Each row has a name. After each piece below comes the name of the row it's from, unless a question asks for something else. Each question is about the rows just above it. Places in a row count from 0.

[ 16.8   2.1 -43.3 -75.9  68.7 -56.1  36.0 -61.8 -79.2 -69.4 -18.1]  bug
[ 59.9 -61.0  64.7  54.3  72.7  72.4  46.4   9.7   0.8  55.0  -8.0]  Sukip
[ 27.0 -15.5 -79.2 -43.3 -18.1 -61.8 -56.1   2.1  68.7 -75.9 -69.4]  lef
[  2.1  46.3  76.0  46.3  21.8  91.2 -63.3  40.9  21.8  46.3  66.2]  denan
[ 35.7 -72.3 -55.5  23.3 -20.9 -71.2 -27.1  89.9 -10.1 -82.5  74.0]  Peram
[72.7 65.3 35.9 86.8 65.3 92.5 31.3 65.3 65.3 35.9 -6.7]  Nizo
[ 27.2 -23.4 -23.2  47.4  92.9  51.1  -1.7  42.9   7.8  65.4  39.2]  pobu
[-75.9 -69.2  49.3  66.8  15.2  52.5 -48.2 -89.1  93.2 -61.6  49.5]  Nupo
[ 19.2  73.5  44.4  63.4  19.9 -31.6  32.3 -90.7   5.9 -14.3 -76.5]  roku
How many times does Nizo hold [35.9]?
2
[-15.5 -79.2 -43.3 -18.1 -61.8 -56.1   2.1  68.7 -75.9 -69.4] begins in row and place
lef, 1
[-75.9 -69.4] begins in row and place
lef, 9
Every place of [65.3] in Nizo:
1 4 7 8
Times [46.4] occurs in denan:
0

[ 65.8   3.0  -2.2 -58.2   2.9 -49.5  35.8  46.8 -37.9  39.1  88.6  -2.2] = Nezot
[-15.4  -4.4 -19.3 -41.3  -8.1 -25.3  68.1 -53.3  42.6 -38.5 -87.0  -2.8] = Ber
[  3.0  -2.3  25.2  25.2   3.0 -58.2 -58.2  65.9 -58.2  35.8  81.2  25.2] = pev
Row and place where [ 25.2   3.0 -58.2 -58.2  65.9 -58.2  35.8] starts:
pev, 3
Every place of [-2.3] in pev:
1
Every place of [-2.2] in Nezot:
2 11
Places of [65.9] in row pev:
7
Times [-58.2] occurs in pev:
3
Every place of [3.0] in pev:
0 4
Where does [-15.4  -4.4 -19.3 -41.3  -8.1 -25.3] start? Give its row and place.
Ber, 0

[ 67.4  55.6 -24.6  42.8  10.1 -50.9  55.6   9.2  55.6] -> kefab
[-32.4   7.9 -33.9 -53.1 -69.1   2.4  19.6 -23.8  10.6] -> Dedu
[-15.4  -8.7 -44.7  19.6 -16.7  29.5 -19.6  23.0  12.9] -> ker
[ 19.3 -19.7  93.4 -49.3  13.9  13.9  30.2 -52.9 -19.7] -> menik
[-8.4 15.2 51.5 14.3  3.6 53.2 95.5 -1.3 55.5] -> Retud
[ -9.1 -48.8 -21.0 -14.3  21.7  37.0 -30.0 -22.1  33.2] -> Selur
[ 20.8   6.5 -38.7 -12.1 -46.6 -37.4 -14.9 -14.5  22.3] -> Giv
[-14.3  -9.1 -48.8  21.7 -21.0  26.5  35.5  20.7  11.2] -> Med
[ 23.7   7.1  10.3 -18.4   6.2  39.8  32.5  18.5 -52.5] -> Tufop
[-15.4  -8.7 -44.7  19.6 -16.7  29.5 -19.6  23.0] begins in row and place
ker, 0
At which places does kefab hold [55.6]?
1 6 8
[-14.3  -9.1 -48.8  21.7 -21.0] begins in row and place
Med, 0
Times [-19.7] occurs in menik:
2
[ 7.1 10.3] begins in row and place
Tufop, 1

[26.8 18.1 16.7 11.7] -> sebu
[11.2 18.1 38.4 24.5] -> dat
[21.6 19.9 19.2 20.2] -> kuli
[11.4 87.8  9.5 15.6] -> zol
[12.7 12.2 21.3 28.3] -> paz
[18.0 18.0 18.0 18.0] -> ruba
[13.6 47.8 11.5 23.3] -> kur
[21.7 47.8 47.8 20.2] -> Bato
Every place of [21.7] in Bato:
0
Row and place where [18.1 16.7] starts:
sebu, 1
How many times does ruba hold [18.0]?
4
Every place of [18.0] in ruba:
0 1 2 3
At which places does paz hold [12.2]?
1

[ 10.7 -14.7  35.6 -24.9  22.7   0.1  -5.2  56.1 -19.0 -29.3 -21.6  -0.1
 -38.0 -36.9  24.9] -> Gozo
[ 54.5 -22.5   2.3   0.0  38.6  40.9  21.3  -0.6  29.8 -54.9  80.5 -59.8
  29.5 -42.6  14.0] -> nogel
[-10.8 -72.2 -30.7  -7.3  42.3 -36.8  -5.1  27.1  22.0  62.0 -31.8 -47.9
 -47.9 -37.0 -36.8] -> gab
[ -8.1 -20.5 -36.0  -3.9 -15.1 -22.7 -44.6 -48.8 -40.5  33.9 -34.7  -7.5
 -76.0 -38.0 -32.7] -> nof
Where does [ 62.0 -31.8 -47.9 -47.9] start? Give its row and place.
gab, 9
Row and place where [-76.0 -38.0] starts:
nof, 12
How many times does gab hold [-36.8]?
2

[ -0.2 -37.7 -52.4  41.6 -14.6 -14.6 -27.4  10.9 -25.1 -44.6  85.7  41.6
  15.5  30.7  16.0  -3.4   7.2  25.0 -14.6  23.9] = sibe
[-13.2  11.8 -17.5 -23.4  11.2  47.6  19.5  34.4 -14.5  16.8  47.5 -37.0
  47.5 -23.5 -14.5  86.0 -14.5  47.5  47.5 -32.9] = Pav
[  4.7   6.3  41.7 -38.5   4.7  35.7 -43.0  29.0  -9.2 -13.9 -81.4 -56.2
  39.1 -10.8 -11.5  23.5  16.8 -25.6  -6.0 -36.4] = pog
Count of [47.5] in Pav:
4
Times [41.6] occurs in sibe:
2
Where does [ 39.1 -10.8 -11.5  23.5  16.8] start? Give its row and place.
pog, 12

